(in the rows, 128 means zero)
Each path is a new rotation, seen through one point. The rows after it are directions, each followed by how far the rotation turns it, in degrees each step (0 if it stays put).
Each turn is a multiple of 5 degrees from 10 to 175, or 0.
Each row of a path follows its step; steps can be skipped.

step 0: [118 133 122 134 131 129 127 127 126 129 130 127 126 136 120 124 126 127
 133 131 135 123 126 114 131 124 128 126 127 131 134 119]
step 1: [134 128 134 130 124 124 137 131 132 128 118 120 124 129 132 130 122 132
 127 132 126 128 124 122 133 136 132 130 129 123 137 119]
step 2: [133 133 136 126 132 126 125 127 127 123 131 130 125 121 129 124 122 135
 133 126 116 133 121 134 137 126 125 128 127 124 119 127]
step 3: [117 128 118 122 128 131 129 132 118 133 134 126 129 129 131 123 127 130
 137 128 131 127 128 128 134 122 122 117 127 125 129 130]
step 4: [132 124 128 121 122 134 134 132 126 130 125 133 123 126 133 131 126 127
 128 128 136 126 136 123 129 133 138 122 139 123 132 124]
step 5: [139 132 131 126 129 129 124 131 142 126 130 134 116 117 122 129 131 125
 127 129 127 127 124 134 131 124 128 128 132 127 125 132]
step 6: [123 131 126 135 138 126 128 128 123 136 130 123 120 123 127 127 131 126
 129 127 128 125 132 133 123 127 120 121 119 127 131 140]
step 7: [128 124 134 140 128 132 127 136 117 133 129 129 133 131 129 124 127 124
 118 130 132 124 132 125 125 135 132 123 136 125 127 127]
step 8: [132 125 132 124 121 126 119 135 135 127 115 130 132 128 119 126 125 122
 121 123 130 126 121 135 130 126 127 129 132 132 127 125]
step 9: [120 133 127 124 127 127 126 120 125 127 125 119 119 131 122 130 128 124
 127 122 123 131 133 140 124 127 119 135 126 123 129 129]
Speeds:
[128 128 129 132 133 124 127 127 128 129 126 127 126 127 128 125 130 128
 125 131 130 127 125 125 128 130 130 128 126 128 127 128] | 60

step 0: [134 132 131 133 130 126 119 129 133 133 125 125 122 119 122 122 127 121
 122 125 120 124 133 132 127 128 130 137 123 137 116 129]
step 1: [127 137 136 137 127 119 122 128 114 126 127 132 133 126 132 127 124 130
 132 123 135 128 132 122 122 132 125 136 133 128 122 121]
step 2: [121 130 116 123 118 131 119 130 128 119 123 127 124 128 132 133 120 121
 125 128 127 131 135 127 128 136 136 139 129 125 126 126]
step 3: [139 131 131 126 118 133 132 124 125 134 123 129 133 133 120 125 122 126
 124 135 129 121 138 131 122 139 129 127 128 130 130 119]
step 4: [124 123 118 137 131 137 128 132 120 133 130 127 130 130 128 134 126 129
 124 133 142 122 132 125 127 128 123 129 125 117 127 130]
step 5: [120 132 125 124 128 129 135 135 122 126 123 127 123 127 121 129 119 126
 116 131 123 126 121 128 131 130 125 123 128 125 145 124]
step 6: [128 132 134 121 132 133 137 129 128 133 128 119 126 130 129 124 137 133
 125 137 125 124 133 132 120 118 130 132 127 116 132 131]
step 7: [132 123 129 131 136 132 131 139 129 130 128 129 132 113 133 130 125 126
 135 133 125 131 122 125 126 119 127 125 117 125 131 121]
step 8: [124 145 127 125 133 131 130 136 134 133 122 132 122 123 124 127 134 129
 130 128 126 130 118 129 127 122 125 136 132 134 122 126]
step 9: [127 132 135 124 129 117 125 124 138 122 132 129 128 124 130 135 128 141
 134 131 130 128 128 122 119 127 127 137 126 126 128 118]
Speeds:
[129 126 127 128 127 127 130 128 124 130 129 127 131 126 127 128 129 128
 128 128 129 127 131 127 131 124 127 127 125 131 124 126] | 110
[122 130 127 127 126 124 128 127 126 124 128 128 130 128 126 127 128 130
 129 128 127 126 126 128 130 127 126 131 128 127 129 129] | 100

step 0: [133 126 120 131 129 127 121 129 134 127 129 133 129 127 114 132 128 133
 137 127 135 128 134 131 127 115 138 135 124 129 127 119]
step 1: [134 125 131 127 127 117 119 139 132 121 137 126 120 115 122 130 134 126
 125 127 129 127 125 135 124 119 122 127 133 128 129 125]
step 2: [139 130 119 133 126 127 129 141 124 128 131 129 120 130 119 132 126 132
 135 131 125 122 136 129 131 118 127 141 126 125 129 130]
step 3: [142 134 129 123 124 125 130 133 135 129 123 130 123 122 119 123 130 123
 123 137 136 129 124 137 126 120 122 128 131 120 128 131]
step 4: [136 136 130 123 128 127 120 128 124 127 132 127 124 130 115 123 124 135
 135 134 133 131 135 122 126 115 134 134 126 130 136 131]
step 5: [141 128 133 124 132 124 126 135 131 127 126 132 123 124 117 137 129 133
 126 131 129 128 123 131 114 126 121 120 131 133 136 129]
step 6: [137 127 131 126 131 125 129 135 122 123 124 132 116 138 118 130 128 133
 130 120 130 128 141 125 130 123 133 129 133 120 134 129]
step 7: [133 125 129 125 126 129 128 128 133 125 124 126 119 134 122 130 127 123
 129 133 136 123 129 146 123 122 122 117 126 127 138 132]
step 8: [141 129 133 123 126 124 127 123 128 120 126 129 130 135 127 127 132 131
 141 127 128 127 141 131 124 116 134 132 132 129 132 122]
step 9: [135 134 130 123 140 119 124 132 132 120 131 132 125 127 123 135 130 123
 135 124 129 126 126 138 125 121 120 118 118 128 128 127]
Speeds:
[131 133 129 130 126 129 129 125 131 128 126 127 130 129 131 126 124 126
 130 130 130 125 128 129 130 126 128 128 129 128 128 129] | 80
[129 131 130 125 128 128 129 129 125 132 125 128 127 126 126 126 127 129
 126 131 128 129 127 123 127 129 127 129 125 128 128 131] | 45
[128 130 130 127 127 128 128 133 128 128 126 125 128 131 127 129 127 126
 129 126 130 130 127 129 126 124 127 130 128 129 129 125] | 0

step 0: [119 125 124 126 129 124 115 128 130 125 125 125 138 125 128 134 130 125
 127 130 127 134 121 139 130 119 118 126 136 128 134 127]
step 1: [131 131 123 122 139 134 129 134 129 129 133 123 120 125 130 127 129 133
 130 127 138 139 124 126 134 126 122 130 127 131 136 138]
step 2: [129 127 130 119 130 129 127 123 127 132 128 133 131 122 129 118 121 124
 141 123 130 128 143 119 129 129 126 124 121 126 130 127]
step 3: [131 126 135 122 117 129 120 122 132 127 123 133 126 125 121 124 136 125
 129 135 129 126 119 126 130 127 129 115 125 125 130 120]
step 4: [124 125 133 127 125 141 136 132 129 130 137 132 125 134 132 130 133 132
 123 129 139 126 122 128 125 133 124 125 137 125 119 126]
step 5: [127 132 127 129 133 127 130 127 125 132 136 128 133 128 130 125 129 139
 131 117 116 128 130 120 122 129 128 136 131 124 122 115]
step 6: [133 127 128 126 127 117 126 134 122 131 128 129 120 125 128 135 132 118
 128 120 121 123 119 130 120 123 137 128 122 127 130 126]
step 7: [116 130 127 135 125 136 129 130 130 123 129 128 122 140 130 137 125 117
 124 130 131 127 133 131 123 127 131 131 127 121 139 129]
step 8: [121 122 133 136 137 131 122 128 135 122 121 122 135 129 128 127 126 132
 124 121 123 141 129 131 129 136 124 131 119 127 127 127]
step 9: [137 128 121 123 131 125 122 138 132 130 118 133 130 133 127 126 133 127
 130 120 130 131 132 137 131 122 125 126 126 139 122 132]
Speeds:
[127 131 125 128 127 129 126 126 130 126 128 127 127 131 126 127 130 132
 129 130 125 129 128 126 130 125 129 129 128 128 131 125] | 155

step 0: [119 121 136 132 127 129 128 134 133 123 125 133 130 118 129 121 123 121
 124 126 126 134 139 125 132 119 131 124 126 128 124 130]
step 1: [123 132 126 115 125 129 127 121 129 127 117 129 127 127 125 128 126 125
 134 129 134 141 119 127 131 131 120 132 128 125 123 125]
step 2: [136 124 124 134 128 121 134 130 128 125 122 127 130 123 128 125 128 135
 131 131 122 123 137 122 131 124 120 138 121 120 125 123]
step 3: [120 131 123 129 123 128 123 126 127 123 123 127 121 135 132 119 132 125
 123 126 119 129 128 124 127 125 118 119 129 131 120 138]
step 4: [120 122 129 122 129 117 125 129 130 138 125 135 125 127 133 132 137 136
 123 134 135 130 128 130 126 125 126 127 121 122 131 121]
step 5: [132 126 135 126 120 125 132 128 128 129 130 130 128 127 123 127 122 126
 124 126 134 128 136 128 135 112 118 132 134 129 126 137]
step 6: [126 124 129 123 122 130 120 118 132 121 129 138 129 126 134 128 129 124
 136 126 128 131 124 118 135 128 130 123 120 122 123 126]
step 7: [128 130 121 124 136 130 137 132 131 124 121 132 124 119 122 125 140 130
 128 135 126 134 134 121 134 122 124 135 133 126 132 125]
step 8: [130 132 121 131 121 126 125 125 135 129 122 118 134 127 137 116 122 129
 120 129 132 132 132 126 128 123 125 123 124 125 119 128]
step 9: [120 122 132 122 125 123 127 131 118 129 120 137 119 125 132 123 129 136
 134 129 124 133 125 129 124 122 128 131 123 134 121 124]
Speeds:
[127 125 128 126 128 127 128 128 128 125 127 125 125 130 129 129 128 132
 127 126 127 128 127 129 132 127 130 131 129 127 132 124] | 140

step 0: [126 126 123 136 134 128 129 132 128 126 141 126 132 119 134 129 122 128
 130 127 111 127 136 128 131 121 125 116 123 125 128 130]
step 1: [131 128 119 140 122 123 129 141 127 122 136 122 129 123 138 119 127 121
 115 128 127 128 126 125 135 121 127 127 127 125 125 127]
step 2: [135 123 130 135 117 117 129 130 126 125 134 120 120 130 131 118 135 127
 124 138 124 126 135 127 127 136 125 134 119 126 137 129]
step 3: [133 126 130 130 125 118 132 132 137 122 139 131 119 132 124 130 123 134
 124 133 120 133 138 126 117 128 128 127 133 134 136 127]
step 4: [125 126 124 135 118 124 127 134 142 127 131 130 121 139 138 136 123 129
 123 123 126 121 125 131 123 125 135 125 133 133 130 119]
step 5: [128 114 136 136 120 126 124 122 133 124 121 121 127 128 131 128 125 125
 130 124 120 118 131 138 128 128 127 120 125 130 127 116]
step 6: [133 122 136 135 127 121 130 138 129 122 124 130 132 127 121 125 116 118
 135 128 125 136 132 137 131 121 124 131 132 132 127 117]
step 7: [128 132 129 134 121 120 130 139 125 136 126 136 130 132 137 136 123 120
 135 130 124 132 132 136 132 129 131 140 118 132 128 125]
step 8: [130 130 133 133 128 125 130 127 130 133 129 134 134 118 136 139 128 128
 129 129 112 126 138 125 129 125 125 123 114 131 131 128]
step 9: [126 128 120 137 128 130 128 140 136 129 134 127 138 119 131 124 128 122
 121 134 122 128 129 123 130 110 124 122 125 130 132 124]
Speeds:
[130 129 125 127 127 127 129 127 128 124 130 127 122 129 127 126 124 130
 128 129 129 123 128 127 130 128 129 128 128 127 128 129] | 35
[128 129 132 127 126 131 129 130 130 128 126 131 127 126 125 127 126 128
 129 127 127 125 128 132 128 128 132 130 128 126 127 127] | 40
[130 128 131 129 129 128 131 129 129 124 128 131 128 127 126 130 126 128
 125 126 128 131 127 123 130 126 127 127 131 128 128 127] | 135

step 0: [133 130 122 118 125 131 134 130 128 132 120 129 137 128 133 138 134 124
 135 124 129 115 135 130 127 140 127 128 139 131 133 131]
step 1: [132 126 121 126 128 127 131 122 130 130 130 131 143 127 132 125 130 132
 133 119 136 128 135 130 144 126 132 134 137 134 129 118]
step 2: [133 127 128 129 139 138 131 132 129 126 135 132 135 126 128 124 136 134
 133 122 137 125 131 121 125 131 117 125 133 141 119 123]
step 3: [136 120 119 126 132 118 131 122 124 131 129 136 132 119 127 120 139 124
 130 127 139 121 124 131 118 130 121 126 133 129 131 127]
step 4: [130 124 129 117 124 126 129 124 134 124 121 128 137 122 130 131 126 124
 138 129 129 122 125 138 124 132 123 128 143 141 129 131]
step 5: [136 127 124 122 131 127 124 123 127 130 130 116 139 122 139 133 135 127
 132 118 135 121 136 127 140 131 128 129 131 135 131 133]
step 6: [130 129 126 125 131 132 136 125 124 132 125 132 141 113 123 126 128 139
 129 123 137 125 134 121 131 123 123 132 129 138 120 124]
step 7: [130 119 123 126 127 125 128 136 127 129 129 140 125 119 132 121 140 127
 142 122 136 121 129 122 122 130 126 124 131 135 123 129]
step 8: [132 126 133 119 128 119 122 126 130 127 129 131 134 118 126 122 135 118
 131 131 135 124 128 144 127 125 125 128 131 142 129 123]
step 9: [139 128 127 122 126 128 124 131 129 127 124 120 141 119 134 135 133 124
 127 132 123 114 130 124 130 137 123 127 132 139 122 131]
Speeds:
[131 128 129 124 129 128 128 127 131 129 127 126 130 129 129 127 126 127
 128 128 126 130 128 127 133 130 129 124 126 127 126 125] | 90
[128 130 128 126 127 127 130 126 128 126 129 128 127 128 124 127 131 124
 127 125 128 127 128 126 131 127 127 127 132 129 125 131] | 0
